In the rows, 128 means zero.
Each path below is one point turned by a fixed rotation once a step. After each direction that follows a path, write how fast that rotation turns it, in deg/step (0 if it stays still).
Each turn is a multiple of 5 degrees from 10 to 175, or 0.
Each row of a path follows its step; steps can be skipped.
Path 1:
step 1: [125 124 120 128 129 128 126 134 130 130 123 125 135 130 125 122 147 135
 129 122 127 132 126 126 123 129 126 133 137 126 127 123 127 131 131 125
 132 120 132 125 126 132 138 122 128 135 127 128 119 129 132 134 126 117
 141 124 128 122 121 131 133 127 130 118 132 115 120 128 123 125]
step 8: [116 131 132 124 131 136 132 138 137 133 129 130 128 143 124 133 135 131
 123 123 127 128 128 136 126 126 120 128 133 130 125 130 131 134 136 129
 130 122 132 128 127 127 144 125 122 126 134 135 126 127 130 130 118 131
 125 135 128 121 125 127 133 128 139 134 135 120 119 123 128 124]
step 10: [130 119 137 122 130 131 121 132 123 135 125 132 119 124 117 129 140 128
 120 132 135 139 127 129 117 129 124 128 138 136 124 120 126 130 130 127
 131 130 127 133 128 134 127 125 135 126 137 140 125 129 123 121 123 124
 129 129 130 123 129 125 131 131 138 130 126 132 136 136 128 126]
step 11: [125 128 121 122 135 129 132 129 135 127 124 135 122 127 133 138 132 132
 126 126 133 130 132 140 125 131 125 131 128 117 128 124 134 125 133 126
 127 122 120 130 124 133 127 128 124 132 136 135 124 139 133 131 122 115
 129 136 133 125 130 121 124 135 135 129 137 131 118 129 122 114]
step 14: [124 121 133 133 131 128 128 133 129 132 128 136 123 128 127 133 135 146
 131 114 134 137 118 133 133 132 117 126 128 125 121 123 121 127 134 129
 134 121 126 128 127 130 133 135 139 132 132 131 132 129 126 122 128 118
 126 128 134 125 128 128 136 129 132 130 134 129 125 124 132 118]
step 23: [119 130 126 133 138 132 122 130 124 129 128 129 127 126 120 138 140 134
 129 130 133 124 125 135 130 122 124 123 145 125 132 130 139 130 130 128
 121 136 128 126 131 127 133 130 122 129 133 127 123 128 120 134 126 121
 123 134 126 125 129 122 127 129 145 131 125 125 130 126 121 121]
step 24: [125 120 128 116 136 135 120 133 128 134 127 135 128 136 132 126 129 132
 122 125 128 134 128 131 130 119 122 132 134 130 125 128 135 131 131 125
 119 119 123 134 129 133 123 124 133 119 130 139 126 123 134 134 127 118
 127 125 128 135 127 134 126 115 137 137 137 126 125 127 130 125]
step 27: [123 128 127 126 126 133 126 130 135 125 129 138 126 126 130 125 134 137
 123 119 123 128 118 133 121 124 129 135 139 118 128 132 125 136 125 123
 125 126 129 120 129 132 136 122 123 122 128 131 133 119 134 129 129 116
 130 133 134 130 128 124 129 130 140 129 140 118 124 125 120 125]
step 30: [129 125 130 118 133 119 116 133 133 136 126 129 123 122 125 138 137 144
 129 127 127 132 123 133 129 126 130 132 135 122 129 130 131 132 131 133
 126 128 121 123 133 127 124 132 124 132 131 132 124 136 126 136 128 116
 134 125 130 128 125 131 134 126 125 130 140 117 126 128 118 123]
Speeds:
[127 129 128 130 128 130 127 129 127 128 126 130 127 131 126 127 129 128
 127 128 128 130 127 128 127 128 127 128 127 127 128 125 123 130 127 126
 127 128 127 127 129 129 130 127 128 127 127 127 130 129 126 129 128 128
 127 130 128 128 130 127 130 128 128 127 126 127 130 125 129 129]  170
[128 131 127 129 128 129 126 128 128 128 130 129 128 130 127 129 126 128
 127 127 128 127 129 126 126 127 127 129 129 128 127 128 128 126 129 128
 129 130 127 127 127 127 128 126 130 128 125 129 130 129 129 129 127 128
 129 125 126 129 127 128 129 127 130 127 126 128 125 128 127 128]  95
[129 128 127 127 127 126 128 130 128 126 130 129 127 129 127 127 126 129
 128 130 129 128 125 129 128 128 131 129 127 129 130 129 127 130 127 128
 126 126 129 129 128 126 126 128 129 129 128 127 128 129 129 128 126 128
 127 125 127 127 130 128 128 127 130 130 129 125 130 126 127 126]  120
[126 128 129 129 127 129 129 128 128 130 128 131 126 128 127 130 127 127
 128 127 127 126 128 127 128 125 129 127 127 126 128 129 129 130 130 127
 130 126 128 127 128 129 128 130 130 126 128 127 126 131 129 130 129 129
 129 127 129 129 128 129 129 129 129 128 131 128 128 125 128 127]  115
[127 126 126 129 131 128 131 129 128 127 131 132 128 128 128 126 127 127
 130 128 128 127 130 129 127 126 130 127 129 128 129 128 127 128 129 128
 126 130 128 127 129 126 127 128 127 127 130 130 128 128 128 128 130 128
 127 132 129 129 128 127 128 127 128 128 128 127 126 128 127 128]  90
[130 130 125 128 126 128 128 126 128 126 126 130 130 127 128 127 130 127
 131 128 128 128 126 129 125 128 128 128 129 127 129 127 130 128 126 127
 129 128 128 126 129 130 127 126 127 126 128 128 126 128 130 128 126 129
 128 128 127 127 128 128 127 131 128 127 128 129 126 128 128 128]  70
Path 2:
step 0: [124 141 130 120 132 121 128 119 125 118 123 114 121 123 135 129 126 120
 127 126 123 132 129 130 127 126 131 124 134 125 134 129 128 137 131 134
 123 129 130 127 126 115 126 129 131 126 131 139 128 134 137 129 132 125
 126 134 124 131 124 130 124 129 130 135 130 130 131 125 124 129]
step 1: [130 119 132 135 130 121 124 120 120 132 123 133 126 134 134 134 121 125
 122 133 134 132 127 134 128 129 131 133 127 125 126 127 123 132 130 122
 123 129 121 134 128 120 121 131 129 118 121 134 135 133 128 124 138 127
 128 122 130 130 123 136 121 132 131 126 120 117 130 133 129 130]
step 10: [138 128 122 129 133 136 132 128 128 135 128 126 131 130 129 126 119 134
 122 130 129 134 123 115 118 121 130 135 135 127 132 116 134 128 131 133
 128 124 126 129 120 123 132 124 131 129 143 128 130 126 125 130 127 124
 129 126 134 141 128 130 130 122 128 124 127 124 128 131 127 129]
step 17: [126 135 140 122 132 122 123 123 131 134 121 129 125 124 134 122 123 122
 129 130 141 134 127 134 118 130 126 128 129 130 123 132 126 133 131 124
 135 128 126 134 126 118 122 126 137 124 131 135 124 130 134 129 134 131
 134 121 131 127 123 127 126 125 134 131 122 125 130 122 136 129]
step 22: [133 132 126 129 134 126 125 133 121 128 126 125 133 130 120 134 130 133
 118 134 124 129 137 123 137 126 119 129 132 134 124 131 126 132 134 120
 134 128 134 135 128 123 124 130 124 134 140 130 121 126 124 126 136 131
 136 122 136 128 121 120 131 128 128 133 127 136 128 129 128 128]
step 29: [129 133 124 121 129 135 143 121 133 126 119 120 122 130 134 126 132 127
 124 125 125 131 133 131 127 121 122 124 129 133 132 123 126 128 140 135
 128 131 129 127 119 130 127 121 133 122 134 125 126 129 129 125 128 120
 131 130 124 122 126 131 126 121 125 139 124 127 121 123 129 133]
step 34: [120 132 136 133 135 127 131 123 131 137 128 131 128 128 123 131 123 135
 129 128 130 127 129 134 125 130 126 133 136 125 133 125 137 132 120 133
 126 128 129 138 130 129 123 126 142 123 138 126 125 130 125 135 140 132
 131 119 130 123 126 133 128 126 134 133 134 127 124 127 127 138]
step 39: [135 126 125 127 130 124 118 130 121 126 124 120 127 126 125 131 132 134
 130 137 127 132 130 121 131 128 125 130 137 122 124 126 134 134 133 128
 132 130 134 125 119 126 130 130 131 125 137 126 131 132 127 122 135 126
 113 122 136 134 120 133 137 119 129 124 135 127 128 128 123 128]
step 42: [136 140 131 129 130 125 134 128 125 128 132 126 130 132 136 132 129 130
 125 130 133 130 128 128 124 126 120 134 131 117 122 119 126 125 135 134
 123 130 130 134 132 134 136 137 145 125 131 120 129 132 134 130 133 124
 124 127 128 131 128 129 120 122 134 134 128 131 123 127 132 130]
Speeds:
[129 128 127 127 126 127 131 127 126 129 129 127 124 128 129 129 128 127
 130 129 128 127 130 129 130 128 131 128 129 127 129 127 128 127 127 128
 128 128 126 127 128 131 128 128 128 127 131 128 130 129 129 127 130 130
 128 127 126 129 126 128 127 130 129 128 130 127 128 130 126 130]  10
[130 125 127 127 127 127 127 128 126 126 127 126 128 127 127 130 130 128
 129 128 128 128 131 127 128 129 126 127 126 130 129 130 130 126 128 129
 129 128 128 127 128 128 129 126 128 129 128 128 128 127 127 126 128 125
 129 129 128 126 127 127 129 128 128 131 127 127 127 128 126 128]  45
[127 127 127 128 125 128 128 125 130 126 129 127 129 128 130 129 128 132
 127 125 125 128 129 127 127 127 127 127 128 127 129 128 128 129 130 125
 127 129 128 129 128 128 127 127 128 128 128 128 129 129 130 129 127 131
 130 129 127 128 129 127 130 129 129 130 128 129 129 129 128 127]  135
[129 127 128 128 127 130 127 131 129 128 130 127 129 128 131 127 130 129
 127 128 128 128 129 131 128 127 127 127 128 126 129 127 131 128 127 130
 128 130 126 128 127 127 129 127 130 126 128 127 129 127 126 128 129 131
 125 127 129 130 130 127 130 127 129 129 127 127 129 127 128 129]  135
Path 3:
step 7: [130 126 139 132 123 130 138 119 117 136 122 120 120 129 136 133 124 128
 128 124 125 125 126 131 129 129 125 115 123 122 136 123 125 126 126 126
 124 123 129 129 122 130 121 122 130 118 117 122 126 129 133 125 128 136
 136 133 123 132 119 117 130 125 129 117 127 124 125 133 127 127]
step 8: [135 122 117 134 128 128 127 126 129 126 137 141 130 130 131 123 131 117
 127 133 128 117 130 129 140 128 137 124 122 124 126 123 125 134 132 126
 130 129 128 128 124 131 125 131 129 122 132 121 139 131 131 121 126 138
 127 133 131 137 120 133 130 136 127 144 127 120 130 133 123 126]
step 9: [128 127 130 127 138 131 125 141 122 138 140 133 128 123 130 120 125 119
 126 122 122 139 131 130 127 130 128 131 140 128 131 138 125 121 136 124
 125 132 128 133 132 136 125 130 131 132 128 131 141 126 127 132 126 132
 128 128 117 126 135 125 116 130 132 127 131 123 125 126 135 138]
step 14: [123 132 121 130 130 132 126 124 134 131 135 143 136 127 133 121 135 131
 124 133 139 118 124 137 132 121 123 131 133 129 116 121 124 127 133 130
 132 126 126 120 122 130 131 130 114 127 130 130 126 121 123 138 126 131
 130 129 136 135 132 126 129 124 124 137 127 126 129 135 126 133]
step 25: [128 125 118 132 133 136 131 130 124 125 131 133 124 138 132 127 131 122
 131 122 127 133 126 140 132 131 128 131 125 138 128 138 119 136 125 133
 118 130 133 126 129 130 129 119 122 126 125 133 135 120 122 129 132 132
 141 140 118 128 129 120 119 137 125 129 128 130 129 132 126 134]
step 29: [121 131 124 141 119 123 121 117 132 133 119 130 117 120 133 126 130 127
 123 122 122 126 124 125 124 136 119 135 128 128 131 125 126 138 132 129
 131 128 121 135 129 124 124 121 125 125 129 132 136 119 127 124 125 129
 132 130 132 129 141 136 130 133 128 131 117 123 127 122 124 127]
step 34: [139 129 138 137 136 125 125 128 134 139 135 119 131 125 129 127 125 125
 130 123 118 123 135 124 128 130 129 130 126 132 123 134 126 123 122 120
 137 132 141 125 127 121 132 133 126 124 119 118 128 129 122 130 124 130
 136 130 129 124 132 123 138 120 129 126 128 122 130 127 137 137]
step 38: [122 130 133 127 134 129 125 128 118 127 124 133 119 120 129 121 121 126
 127 121 126 130 131 127 127 132 128 127 132 122 133 125 129 118 128 125
 125 125 137 129 140 123 130 131 136 119 125 131 133 134 125 138 131 126
 116 128 130 132 116 135 129 120 123 112 127 129 137 122 127 135]
step 41: [130 120 127 125 129 136 129 128 128 125 127 142 125 122 134 126 131 130
 125 136 139 133 124 132 119 127 129 131 128 127 133 124 120 133 131 129
 119 138 124 122 138 121 134 137 121 129 128 134 133 119 128 124 123 126
 136 127 122 127 127 128 131 141 133 125 121 135 139 125 120 128]
Speeds:
[126 127 129 128 130 127 129 127 127 130 126 125 127 126 127 128 129 126
 127 126 127 127 126 128 129 126 127 130 129 129 127 129 128 127 127 128
 129 129 129 129 130 129 124 130 129 129 127 128 128 129 127 128 128 130
 128 127 127 127 126 127 128 127 127 127 129 130 127 131 127 129]  175
[128 129 130 128 126 129 126 129 128 130 128 127 129 127 128 128 129 128
 127 128 131 128 129 126 127 130 128 129 128 129 128 129 128 128 130 126
 127 127 129 127 126 128 126 128 127 130 132 128 129 128 128 126 129 127
 125 128 125 130 128 127 127 128 128 128 129 129 128 129 129 127]  120
[128 128 129 128 126 131 128 127 130 129 127 126 128 127 130 127 130 127
 128 126 125 129 131 125 128 128 127 126 128 129 128 129 127 128 130 129
 128 128 128 128 126 127 128 129 127 127 127 127 127 128 127 128 127 129
 128 128 129 127 129 129 131 129 130 128 129 130 129 128 125 126]  65
[127 129 127 129 128 130 129 127 129 127 128 127 130 128 128 128 127 130
 128 129 127 126 126 129 130 129 128 129 131 127 128 130 129 128 129 129
 129 126 128 129 127 129 129 129 127 128 129 128 129 130 130 127 127 132
 129 125 129 130 127 128 129 128 127 128 128 127 127 128 128 124]  115
[127 126 129 130 129 127 129 129 127 126 130 128 128 130 126 130 128 126
 126 128 129 128 128 129 127 127 125 128 128 128 127 127 128 127 128 130
 127 127 128 130 127 125 129 129 128 129 129 129 131 126 128 126 130 128
 127 127 130 128 129 127 131 129 128 129 129 128 129 129 128 128]  175
[127 128 128 127 129 128 128 127 127 130 128 129 128 129 129 127 129 127
 129 131 125 129 129 128 129 129 128 127 127 128 129 127 125 127 128 129
 127 125 128 129 129 131 130 128 129 127 128 130 129 128 129 125 126 127
 127 129 126 127 127 128 128 131 127 127 127 127 126 130 125 127]  20
Path 4:
step 2: [132 124 139 136 129 135 128 132 127 137 127 135 131 134 115 118 122 128
 129 131 132 126 123 136 129 135 138 120 125 131 139 127 132 127 131 127
 128 126 124 127 123 126 131 125 131 120 128 129 124 130 131 121 129 138
 136 130 128 126 141 116 131 123 117 123 122 128 117 129 126 121]
step 3: [127 131 136 131 126 129 127 129 117 129 123 132 130 132 131 118 133 132
 134 129 125 124 134 131 133 136 125 112 136 124 124 131 134 127 137 142
 121 129 125 123 128 132 138 128 138 131 131 117 131 126 137 136 131 130
 125 124 129 124 135 115 122 127 129 129 122 126 118 127 130 127]
step 8: [134 133 132 134 131 136 127 129 124 118 134 130 131 136 120 125 131 129
 127 127 119 120 116 124 129 122 134 117 136 129 126 127 133 126 130 133
 122 122 133 121 129 122 140 126 133 123 132 126 122 117 116 135 124 138
 130 137 127 122 125 130 132 128 125 121 133 127 117 128 132 126]
step 9: [131 126 133 141 120 131 125 120 134 118 128 123 129 136 119 125 126 127
 121 133 125 128 118 132 136 137 128 121 128 129 128 124 128 128 124 135
 126 128 129 116 126 129 127 126 133 126 138 131 117 127 132 132 140 125
 126 132 114 131 129 122 118 127 126 128 124 119 121 131 134 121]
step 27: [133 124 135 132 127 129 131 115 124 126 128 125 125 130 111 120 127 136
 115 131 131 124 118 134 129 125 136 118 135 132 127 124 134 131 126 138
 131 132 127 130 132 127 132 119 134 131 137 121 124 130 125 124 130 131
 129 128 132 129 131 123 128 137 117 129 133 134 121 129 123 119]
step 29: [134 128 136 132 136 120 123 134 129 129 133 117 134 136 131 123 125 124
 130 130 130 130 130 127 128 139 130 119 138 132 127 131 137 128 126 133
 117 133 124 126 133 120 140 132 118 135 136 123 118 127 125 125 133 132
 123 127 134 125 124 120 117 137 127 130 125 127 126 122 122 127]
step 32: [126 122 135 133 130 130 123 132 131 124 128 131 128 135 129 122 124 123
 129 131 133 129 124 120 136 135 132 124 133 127 137 125 134 123 144 132
 137 135 123 120 129 131 136 133 133 128 133 131 116 123 132 120 135 134
 129 136 124 135 135 124 121 135 120 128 128 129 117 135 131 125]
step 35: [130 131 139 135 131 122 130 127 129 128 127 128 125 126 132 121 127 127
 118 128 123 127 115 133 134 132 135 124 126 132 131 132 130 130 134 140
 129 139 129 127 124 130 133 130 126 121 141 134 133 136 129 125 132 133
 126 116 125 128 133 115 126 128 128 131 130 121 109 126 123 133]
step 36: [127 139 134 125 127 125 126 128 119 122 123 130 133 119 122 119 125 129
 129 129 127 120 121 127 116 128 120 117 133 126 126 134 137 119 131 141
 129 121 131 126 130 123 135 128 115 131 129 130 124 124 132 119 133 130
 128 123 132 135 130 124 130 133 129 131 120 118 118 132 126 130]
Speeds:
[127 126 129 128 127 128 128 127 127 130 129 127 128 127 129 127 128 127
 129 130 126 129 129 126 126 128 127 127 127 129 129 127 130 128 130 126
 126 127 126 129 125 126 126 128 127 127 127 128 124 126 129 128 127 126
 128 128 127 129 129 127 127 128 129 128 123 130 129 127 127 129]  95
[128 128 129 128 128 128 128 129 127 127 128 129 127 126 131 130 128 127
 129 126 130 127 128 126 128 127 127 126 125 126 128 129 127 127 131 130
 127 128 128 129 129 127 130 129 129 130 127 129 127 128 127 128 129 130
 125 129 128 129 128 127 128 128 125 129 128 126 129 127 127 128]  100
[128 126 126 128 128 128 128 124 129 126 128 129 129 125 129 129 130 128
 127 128 127 127 125 125 129 126 128 129 127 132 128 128 130 127 127 129
 128 130 128 128 127 128 131 128 131 127 130 128 129 128 127 127 127 126
 130 127 128 126 129 129 128 127 128 127 128 129 128 127 128 127]  95
[127 128 130 127 130 130 132 127 129 129 128 129 129 127 130 130 129 128
 128 128 126 127 127 129 129 127 126 127 130 128 126 127 128 127 127 129
 131 129 126 127 128 129 127 128 128 128 127 129 128 128 128 130 126 129
 129 129 130 130 126 127 127 128 126 129 128 128 127 130 126 128]  90
[128 127 128 127 128 128 128 129 130 129 128 129 127 130 127 129 127 126
 129 127 128 127 125 125 128 128 128 128 128 125 129 127 126 125 128 127
 128 130 129 128 128 129 127 128 129 126 128 130 126 124 128 129 126 128
 128 129 127 126 128 129 126 128 129 130 129 129 128 128 129 127]  45
[127 130 128 129 129 127 128 128 130 127 130 128 130 128 129 128 129 127
 130 126 129 128 129 128 127 126 132 129 128 129 129 128 128 129 130 128
 129 129 130 130 126 127 127 126 127 126 129 127 127 129 128 129 129 130
 130 127 127 130 129 126 127 130 127 128 130 131 130 129 127 127]  130
